The rows below fall into families. The same turns and mirrors carry the whole set onto itself and the rows of a family onto each other. For each named row, which other rows are in its family? Write them in the order they are listed.
These 18 rows form 6 families of 3 rows each.
Q_656: 21 43 12 -6 -16 12 -4 10 -7 42 21 -29
Q_127: 25 23 -1 -6 5 10 7 19 5 13 -1 1
Q_841: -45 34 2 19 -14 0 -3 25 -20 47 -52 -40
Q_10: 5 39 11 -16 -9 0 6 9 -77 20 -15 5
Q_55: -60 20 15 -20 -22 -4 12 12 -25 54 14 2
Q_355: -1 62 1 18 16 -11 2 39 -44 -5 -22 -13
Q_555: -36 60 -5 22 14 -25 15 11 -19 22 -51 -33
Q_39: -40 50 13 22 -4 0 25 -5 -46 39 24 -8
Q_954: -34 21 20 -40 -26 -21 15 11 -57 37 -33 9
Q_190: -41 23 -17 -35 3 -25 8 32 0 32 14 -10
Q_483: 26 64 25 -5 -1 -9 -8 23 -18 5 -34 -18
Q_669: -27 26 6 -35 -10 -16 -15 35 2 30 -53 -18
Q_528: -13 45 45 -29 -25 -26 -2 43 -10 18 -39 -2
Q_993: -8 40 33 -17 -19 5 6 14 -37 30 35 11
Q_178: -11 41 10 36 -2 -6 39 -11 7 36 -23 -23
Q_67: -31 36 7 6 -16 -5 22 -11 -70 46 -34 -16
Q_862: -31 64 19 14 -6 -38 41 -4 -4 39 5 -28
Q_146: -36 15 4 -21 -2 -28 31 18 22 26 -22 6

The rest of the family of Q_178: Q_127, Q_146
The rest of the family of Q_862: Q_656, Q_190
The rest of the family of Q_67: Q_10, Q_954
The rest of the family of Q_483: Q_555, Q_669
The rest of the family of Q_355: Q_841, Q_528

The rows below fall into families. The same turns and mirrors carry the whole set onto itself and the rows of a family onto each other. For each named row, which other rows are in its family? Write them in the order they are listed.
These 28 rows form 7 families of 4 rows each.
Q_482: 12 17 20 46 33 8 -6 -23 0 -3 8 -8 -3 57 19 24 23 -7 14
Q_476: -18 -3 6 -16 36 -30 3 19 14 -6 -6 -3 3 12 -21 -3 26 -14 -14
Q_989: 5 19 4 -38 -21 -19 -26 -19 -8 20 18 19 24 -33 -26 3 -8 29 -10
Q_455: 21 39 6 42 -9 -5 -18 -32 4 -2 17 23 40 -20 30 31 -17 16 30
Q_212: 4 19 -2 -25 -7 -21 -13 -30 -9 31 7 26 16 -40 -26 -11 10 21 -13
Q_183: -8 -3 13 -22 40 -22 0 23 17 -8 5 -2 -4 21 -25 1 27 -8 -17
Q_41: 13 14 25 41 34 11 -16 -11 1 11 11 -2 4 57 29 15 11 -18 18
Q_606: 24 28 14 32 -6 -10 -17 -25 -8 -5 4 24 45 -13 28 31 -20 23 46
Q_876: -5 17 -12 -25 -22 -10 -23 -15 -14 19 1 24 19 -31 -26 -8 -6 22 -13
Q_553: 9 19 15 51 36 7 -18 -15 -8 14 6 -5 -2 52 12 8 10 -16 24
Q_719: -9 -7 22 -17 36 -19 9 10 21 -11 2 -2 -16 4 -6 0 34 -11 -20
Q_729: 19 29 6 32 5 -9 -12 -15 2 -1 11 24 41 -24 30 18 -32 25 43
Q_544: 2 15 25 44 27 -3 -12 -23 -5 3 8 -6 1 54 33 18 11 -17 20
Q_693: -6 8 10 -14 31 -12 0 32 19 -17 2 -9 -16 16 -27 -1 25 -8 -12
Q_260: -4 -4 -1 -26 29 -11 -8 15 22 -11 8 -4 -15 15 -23 -1 30 -14 -20
Q_727: 17 41 5 25 -17 0 -18 -22 1 -3 5 27 34 -14 35 27 -29 19 39
Q_89: 17 23 35 41 14 12 -10 -16 -5 9 -1 -4 -3 46 35 17 22 -17 17
Q_49: 22 44 6 29 -10 5 -11 -24 3 3 -2 34 29 -27 17 35 -16 22 40
Q_387: 0 13 9 -28 -19 -13 -25 -7 -19 26 14 11 21 -31 -20 -17 -9 27 -13
Q_978: -15 -1 2 -16 36 -26 3 10 13 -16 -4 -3 -11 16 -25 -3 31 -11 -16
Q_567: 0 -7 5 -21 22 -20 4 13 10 -10 -6 -4 -22 15 -22 3 35 -2 -19
Q_240: 2 9 31 36 27 0 -10 -13 -2 16 3 -9 6 61 31 17 6 -15 21
Q_215: 3 11 -5 -23 -30 -25 -19 -15 -11 23 8 24 15 -42 -18 0 -2 16 -13
Q_680: 1 11 1 -28 -12 -16 -24 -8 -18 26 2 25 34 -34 -27 -7 -1 26 -9
Q_913: 18 41 2 23 -8 11 -15 -17 9 0 1 23 43 -6 33 27 -28 24 37
Q_466: 21 31 1 31 -3 10 -19 -14 -1 1 4 33 47 -16 30 26 -25 20 38
Q_297: -8 19 -11 -21 -14 -5 -23 -15 -11 28 -1 19 36 -33 -30 -7 -3 23 -12
Q_493: 13 4 12 49 31 9 -16 -14 -7 0 0 -5 5 48 21 12 22 -22 22

The rest of the family of Q_606: Q_989, Q_260, Q_493
The rest of the family of Q_876: Q_544, Q_727, Q_978
The rest of the family of Q_89: Q_212, Q_719, Q_49
The rest of the family of Q_297: Q_476, Q_240, Q_913
The rest of the family of Q_553: Q_729, Q_693, Q_387

